128 stands for zero in the data rows.
Here are some points, one per row:
[108 109 131 156 115 146 137 128 132 124 144 102 110 146 146 144 101 157
  91 124 105 140 129 124  84 198 149 166 143  83 136 133 137 138  95 178
 121 106 146 126 121  98 133 104 132 134 164 124 146 108  97 152 139 114
 161 121 143 158 143 147 168  68  88 112]
[ 64 106 118 135 142 107 126 104 177  74  94 128 109 136 180 144 134 162
 162 108 161 111 117 134 169 156  76 150  91 125 128  98  97 158 155 138
 164 113 118 137 134 150  96 117 142 149 101 121 139 111 115 124 149 128
 143 166 120  98  95 134 137 124 148 142]
[172 103 150 134 143 130  88 132 122  92 102 150 110 141 103 123 181  82
  95 186 137 130 123 139 115 180 131 141 142 129 111 115 137 139 142 180
 147 126 130 115 140 123 146 141 156 153 110 110 122 133 144 104 132 136
  78 125 149 108 112 138  96 120 101 165]
[143 105 161 149 121 148 130 120 143 163 104 135 125  75 114 111 113 117
 140 137 124 143 137 130 140 151 145 130 119 106 154 103 128 108 165 121
 170 131 108 133 139 136 123 144 114  96 116 138 203 180 141 134 143 108
 102 122 157 147 137 105 169 119 165 144]
[107 128 126 159 141 192 108 162 135 100 130 164 121 147 133 126 123 142
 130  85 122 152 154  84 152 134 141 140 107 172 119 114 102 112 107 127
  90 170 118 153 117  91 153 156 127  91 114 135 123 107 149  92  81 101
 110  88 142 120  95 140 133 114 127 138]
[157 108 138 102 143 124 143 129 155  83 102 128 101 118 110 146 141 112
 122 105 106 127 137 186 116  83 150 126 139 103  86 102 143 124 143 134
 142  96 121 119 121 103 138 140  90 136 128 163 151 173  99 113  77 102
 154  80 103 117 110 119 140 124 140 121]
[ 85 166  79 142 124 120 154 121 114 156  99 133 133 140 142  66  94  98
 154 148 172  83 113 147 104 148 126 118 138 131 145 156 125 146 118 175
 125 121 114 102 147 131 153 142 107 137 133 133 131 144 190  99  91 111
 146  99 110 113 119 112 157 159 114 127]
[133 102 142 107 101 131 141 124 140 148 168 141 102  63  91 139 118 159
 146 129 141 110 119  86 124 116  64 133 177 124 110 139  84 124 103 150
 143 141 115 118 125 126 115 153 132 173 100  94  92 125 144 156 112 109
 141  94 150 107 121  54 110 106 106  94]
[119 107 127  81 161 167 148 123  91 122 132 143  96 153  83 121 139 111
 136 132 141 149 134 118 119 126 128 118 139 143 189 136  86 133 152 118
 124 133 121 171 161 124 100 107 117 147 161 126 122 108  92  68 138 120
 126 127 118 115 149 131 156 112 147 121]
[142 157  93 123 139 155 150 120 139 142 143 129 151 127 115 146 143 157
 120 155 127 148 119 172 121 143  96 123 160 141  65 148  89 104 143 138
 140 121 127 151 170 117 113 119  89 103 144 143 129 117 160 135 128 141
 126 139 154 127 124 167 147 172 110 109]
[128 169 132 136 133 132 156  76 146 110 129 139 115 135 134 146 144 105
 120 152 132 156  77  91 122 116 160 163 130 139 117  95 126 145 132 124
 113 192 108 107 131 150 176 102 135 137 110 138 128 125  95 163 166 100
 134 127 103 116 124 122 157 179 122  81]
[120  78 137 133 113 138 168 133 129 148 127 137 143 152 176 119  87 131
 110 148 135 141 147 147 143  98 109 127 122 110 117 104 156 108 157 105
 139 133 123 144  93 129 138  69 154 155 132 140  86 162 142 106 133 139
  99  83 150 159 106 127 132 148 111 113]
[146 132 107 112 139 126 113 155 162  96 122 132 160  86 155  99 149 134
 123  98 126 131 110 115 129 142 120 132 154 145 142 126 117 133 137 113
 144 136  83 128 123 111 173 112 136 142 180 115 111 148 136 142 118 199
 172 127 132 129 177 145 144 128 143 157]
[130 158 120  85 115 147 100 123 135 117 120  83  92 130 118 127  98 141
 154 129 112 133 117 133 166 103 158 130 134 122 145 121 133 146 151 115
 125 108 154 128 138  85 156 156 139 111 141 134 107 131 175 125 204 119
 145 125 135 138 122 113  96 120  99 140]
[127 163  94 153 104 101  91  95 144 131 121 118  94 129 148 162 166 141
 128  98 131 157 134 128 118 129 107 150 129  95 159 202 161 118 148  76
 151 140 150 156 127 159 143 131 116 136 141 100 134 102 128 136 112 105
  77  63 109 113 130 139 122 140 143 128]
[163 174 142 131  91 133 104 125 104 141 137 135  85 140 111  88 125 144
  80 109 150 122 161 127 117 146 111 122 130 169 107 107 154 130 156 106
 116  81  97 117  74 142 106 124 150 116 140 133 112 114 127 128 152 134
 137 153 127 109  90 119 162 134 152 117]
[ 95 136  95 111 119 126  99 129 120 135 132 141 105 127 154  92 128 102
 109 141 106 119 148 135 119 142 130  83  94 113 123 155  90 121 101 152
 136 139  88 134 136 101 114 119 113 115 117 142 118 158  93 171 164 154
 120 108 116 106 124 133 101 129 141 132]
[144 139 119 115 129 104 155 173 158 146 112 174 120 129 132 149 118 182
 138 163 146 136  86 155 129 146 123 136  81 126 144 120 155 124  98 102
 108 109 100  99 134 121 130 156 103 111 166 114 101 122  98 110 124 125
  74 148 119 129 133 120 101 100 127 106]
[162 121 116 120 171 121  69 154 123 176 140 170  79 133 142 148 118 137
 153 111 124  78 106  88 141 103 148 167 126 149 118 178 141 132 151 131
 118 147 140  83 151 126  99  87 114 166 105 159 159 155 128 130 110 152
 139 145 140 174  92 175 132 119 119 131]
[101 124  89  80 132 129 113 111 114 124 117 104 155 124 109 178 118 109
 113  98 114 113 159 109 113 116 144 120 120 114 135  90 163 108 130 153
 120 121 123 121 142 134 138 170  94 122 116  53 101 122 145 133 145 153
 120 149 138 172  83 143 153 137 143 117]
[126 121 141 125 146 155 128  94 132 136 127 116 126 146 151 120 115 138
 113 149  79 121 107  88 158 163 136  90 165 112 114 117 145 167 156 118
  94 100 182 104 136 136 110 104 115  80 142  91 114 143 106 136  65 133
 133 132 134 102 143 122 104 148 158 124]
[ 95 109 122 131 106 140 148 120 174 197 113 156 143 150 112 145 156 141
 103 129 105 146 103 156 135  97 107 137 148 128 156 129 134  99 118 146
 103 123 151 102  95  99 117 150 183 137  93 117 166 125 148 112 142 148
 151 141  57  92 135 165 123 117 158 134]
[ 92 124  97  78 110  86 138 170 141 106 125  82 101 125 117 106 122 152
  92 153 141 179 153 125 134 118 138 132 106 165 113 115 127 110 149 142
 143 167 135 105 153 175 118 119 160 117 120 149 134 122 126 167  77 128
 145 138 139 142 165 134 111 117 125 166]
[127 125 130 138 111  93 137 169 121 110 217 144 154 127 124 133 142 121
 162 126 180 130 125 130 113  98 138 121 115 132 122 124 136 165 175 178
 118 114 167 134 115  87 116 107 117  96 129 103 151 123 123 144 151 124
 109 117 104 136 149 126 141 150 143 143]
[128 117 116 133 133 145 148 105 131  98 113 103 159 110 105 104 126 155
  91  97 124  89 138 113 127 116 122 104 124 163 135 148 128 162 131  95
 131 120 131  89 108 131 128 109 103 116 102 127 156 151 113 104 149 124
  64 138 109 124 179 144 107 119  52 128]
[170 116 130 105  84 104 131 136 115 125  98 126 160 195 121 121 131 166
 143 112 119 141 153  83 114 148 143 131 116  85 124 143 112 125 166 114
 108 123 133 141 158 118 153 167 121 127  95 156 135 130 138 118 155 161
 167 137 123 136 130  83 105 137 101 115]
[136 136 110 145 148 140 150 107  99 148 172 122 132 113 125 182 106  96
 126 104 170 109 121 117 103 186  88 126 100 171 117  85 164  86 118 111
 124 120 166 151 155 119 160 117 118 133 122 165 135 144 117 117 137 132
 162 103 104 123 143 110  68 111 146 177]
[107 144 184 161 125 125 140 155 155 130 146 109 128 126 164 144 138 100
 105 144 120 155 106  99  99  76 137 115 118 126 133 151 124  95 127 132
 140  95 114 130 146 166 117 114 105  98 136 135 131 143 136  86 151 166
 135 125 157 100 105 107 131 107 110 124]
[133 177 153 111 103 123 160 144 105 119 128 125 117 117 164 174 105  94
 150 129  97 122 141 151 111 150 153 136 159 133 157 114 111 136 119 104
 146 171 123 126  71 104  70 145 116 134 105 137 130 119 134 132  95 152
 111 157 128 109 140 122 120 150 100 154]
[135  95 173 107 157 156 140 137 137 125 126 138 113 100 129  57 154 140
 161 121 100 123 135 134 108 132 107 112 107 112 111 142 172 101  81 125
 100 178 185 153 129 169 107 133 123 116 149 118 118 111 132 129 151 126
 142 143  81 136 100 123 171 150  91 172]
[101 105 132 154 161  96 147 129 133 133 128 150 132 108  86 120 127 143
  91 135 156 116 126 134 104 135 166  98 131 107 158 135  90 136 147  95
 126 121 150 160  71 131 149 134 133 148 162 143 114 130 129 160 113 112
 146 149 153 145  70 154  71 161 124 127]
[127  82 164 108 116 103 119 105 106 134 153 117 145 148 139 118 123 115
 160 116 107 122 127 112 118 107 114 156 105 171 142 146 171 146 105 150
 180 105 111 165 147  94 163 149 163  94 157 156 137 132 136 166  89 115
  95 173 124  96 132 146 125 156 125  75]
[119 104 161 153 148 140  93 126 114 139 135 123 164 181 130 148 115 112
 148 157 157 166 145 149 171 117 111  94 170 133 124 166 138 118 112  94
 162 117 107  74 112 116 155 162  94 144 111 130 117 100  81 150 126  96
 156 154 122 142 135 118 156 137 115 178]
[138 102 107 158 180  96 162 139  77 145 148 106 110 101 131 136 151 130
  74 138 119 114 110 121 192 127 156 121  96 101 106 127 132 153  97 112
 163 142 119 130 130 113 114 162 148 114 125 130 118  85 163  89 142 162
 139 123 109 146 149 105 149 139 155  99]
[ 93 138 130 153  79 108  99 142  87 125 123 127 145  86 120  90 123 117
 161 147 109 149 128 114 151 120 117 145 189 111 111  81 135 140 104 133
 115 121 129 139 124 153 137 126  81 146 127 165 136 101  96  98 125 152
 108 136 109 151 127 167  96 117 143 111]
[155 160 126 136 128 126 122 120 129 162 156  91 168 140 148 132 159 143
  87 138 101  81 120 141 139  87 111 149 108  99 154 105 104 177 124 139
  70 142 102 172 152 155 145 140 127 163 124 158 114 135 118 144 119  76
 108 137 143 119 126 122 158 117 142 189]
[116 160 101 133 152  86 138 144 142 110  90 107 142 149  93 102 103  94
 141 102 136  99  99 126 143 125 147 123 169 128  88 149 161  77 108 117
 110 134 153 180 121  96 113 112 156 140 110 110 130 121  99 137 138 130
  96 151 177 117 134  91 164  98 151 120]
[111 135 125 123 119 147 109 120 162 110 151 117 176 112 109 156 123 115
 174 166 120  77 186 138 110 146 170 149 120 116 101 166 105 116 109 103
 117 119 125  88 130 160 115 132 212 126 165 157 115 127 115  98 126 128
 115 118 120 136 139 126 125 133 164 123]
[154 125 140 121 161 121  86  95 125 170 129 134 134 108 114 103  99 108
 164  85 146 182 108 140  79 103 128 130  86  89  96  98  90 154 101 103
 115  90 113 124 116 144 110 101 160 122  66  80  97 101 148 128 105 114
 146 122 159 120 185 150 120 116 110 124]
[182 164 126 113 132 145 140 128 161 111 138 127 167 158 142 120 144  82
 113 100 152 146 161 139 172 135 104 117 137 131 185 128 131 145  78 159
 157 140 155 116 109 157  81 129 118 126 129 136 143 141 136 133 128 113
 146 139 141 167 120 124  91 109 124  76]
[121 139 169 150 103 114  90 121  74  84 109 149 131 133 129 146 139 175
 128 177 124  87 139 157 130 102 136 112 136 157 143 127 157 105 107 106
 109 147  87 159 156 133 110  83 128 129 126  74 158 129 166 133 132  99
 180 120 122 146 154 134  96 122 140 103]
[165 114 121 178 100 149 159 134  73 129  75 124 120 110 126 143 138 117
 164  97 103 138 113 160 127 113 131 101  95 166 138 138  84 110 159 165
 113 124 151  90 116 163 146 128 131 138 161 127 112 115 121 174 143 136
 120 134 147 136 131 126 129 115 155 119]
These points spread out most along one direction. Take the direction at right angles to it along which they spread out most. Go by this last direction. How many in every 100 of the points above lie lower along it than each point below? Answers are rounded to whole numbers. More than half of the points above lie lower than the first one.
[ 93 138 130 153  79 108  99 142  87 125 123 127 145  86 120  90 123 117
 161 147 109 149 128 114 151 120 117 145 189 111 111  81 135 140 104 133
 115 121 129 139 124 153 137 126  81 146 127 165 136 101  96  98 125 152
 108 136 109 151 127 167  96 117 143 111] >> 62
[ 64 106 118 135 142 107 126 104 177  74  94 128 109 136 180 144 134 162
 162 108 161 111 117 134 169 156  76 150  91 125 128  98  97 158 155 138
 164 113 118 137 134 150  96 117 142 149 101 121 139 111 115 124 149 128
 143 166 120  98  95 134 137 124 148 142] >> 0
[121 139 169 150 103 114  90 121  74  84 109 149 131 133 129 146 139 175
 128 177 124  87 139 157 130 102 136 112 136 157 143 127 157 105 107 106
 109 147  87 159 156 133 110  83 128 129 126  74 158 129 166 133 132  99
 180 120 122 146 154 134  96 122 140 103] >> 19
[101 124  89  80 132 129 113 111 114 124 117 104 155 124 109 178 118 109
 113  98 114 113 159 109 113 116 144 120 120 114 135  90 163 108 130 153
 120 121 123 121 142 134 138 170  94 122 116  53 101 122 145 133 145 153
 120 149 138 172  83 143 153 137 143 117] >> 93
[162 121 116 120 171 121  69 154 123 176 140 170  79 133 142 148 118 137
 153 111 124  78 106  88 141 103 148 167 126 149 118 178 141 132 151 131
 118 147 140  83 151 126  99  87 114 166 105 159 159 155 128 130 110 152
 139 145 140 174  92 175 132 119 119 131] >> 12
[143 105 161 149 121 148 130 120 143 163 104 135 125  75 114 111 113 117
 140 137 124 143 137 130 140 151 145 130 119 106 154 103 128 108 165 121
 170 131 108 133 139 136 123 144 114  96 116 138 203 180 141 134 143 108
 102 122 157 147 137 105 169 119 165 144] >> 67
[182 164 126 113 132 145 140 128 161 111 138 127 167 158 142 120 144  82
 113 100 152 146 161 139 172 135 104 117 137 131 185 128 131 145  78 159
 157 140 155 116 109 157  81 129 118 126 129 136 143 141 136 133 128 113
 146 139 141 167 120 124  91 109 124  76] >> 88
[138 102 107 158 180  96 162 139  77 145 148 106 110 101 131 136 151 130
  74 138 119 114 110 121 192 127 156 121  96 101 106 127 132 153  97 112
 163 142 119 130 130 113 114 162 148 114 125 130 118  85 163  89 142 162
 139 123 109 146 149 105 149 139 155  99] >> 60
[126 121 141 125 146 155 128  94 132 136 127 116 126 146 151 120 115 138
 113 149  79 121 107  88 158 163 136  90 165 112 114 117 145 167 156 118
  94 100 182 104 136 136 110 104 115  80 142  91 114 143 106 136  65 133
 133 132 134 102 143 122 104 148 158 124] >> 83
[135  95 173 107 157 156 140 137 137 125 126 138 113 100 129  57 154 140
 161 121 100 123 135 134 108 132 107 112 107 112 111 142 172 101  81 125
 100 178 185 153 129 169 107 133 123 116 149 118 118 111 132 129 151 126
 142 143  81 136 100 123 171 150  91 172] >> 55
[ 85 166  79 142 124 120 154 121 114 156  99 133 133 140 142  66  94  98
 154 148 172  83 113 147 104 148 126 118 138 131 145 156 125 146 118 175
 125 121 114 102 147 131 153 142 107 137 133 133 131 144 190  99  91 111
 146  99 110 113 119 112 157 159 114 127] >> 17
[111 135 125 123 119 147 109 120 162 110 151 117 176 112 109 156 123 115
 174 166 120  77 186 138 110 146 170 149 120 116 101 166 105 116 109 103
 117 119 125  88 130 160 115 132 212 126 165 157 115 127 115  98 126 128
 115 118 120 136 139 126 125 133 164 123] >> 24
[101 105 132 154 161  96 147 129 133 133 128 150 132 108  86 120 127 143
  91 135 156 116 126 134 104 135 166  98 131 107 158 135  90 136 147  95
 126 121 150 160  71 131 149 134 133 148 162 143 114 130 129 160 113 112
 146 149 153 145  70 154  71 161 124 127] >> 40
[119 104 161 153 148 140  93 126 114 139 135 123 164 181 130 148 115 112
 148 157 157 166 145 149 171 117 111  94 170 133 124 166 138 118 112  94
 162 117 107  74 112 116 155 162  94 144 111 130 117 100  81 150 126  96
 156 154 122 142 135 118 156 137 115 178] >> 64
[108 109 131 156 115 146 137 128 132 124 144 102 110 146 146 144 101 157
  91 124 105 140 129 124  84 198 149 166 143  83 136 133 137 138  95 178
 121 106 146 126 121  98 133 104 132 134 164 124 146 108  97 152 139 114
 161 121 143 158 143 147 168  68  88 112] >> 86
[170 116 130 105  84 104 131 136 115 125  98 126 160 195 121 121 131 166
 143 112 119 141 153  83 114 148 143 131 116  85 124 143 112 125 166 114
 108 123 133 141 158 118 153 167 121 127  95 156 135 130 138 118 155 161
 167 137 123 136 130  83 105 137 101 115] >> 98
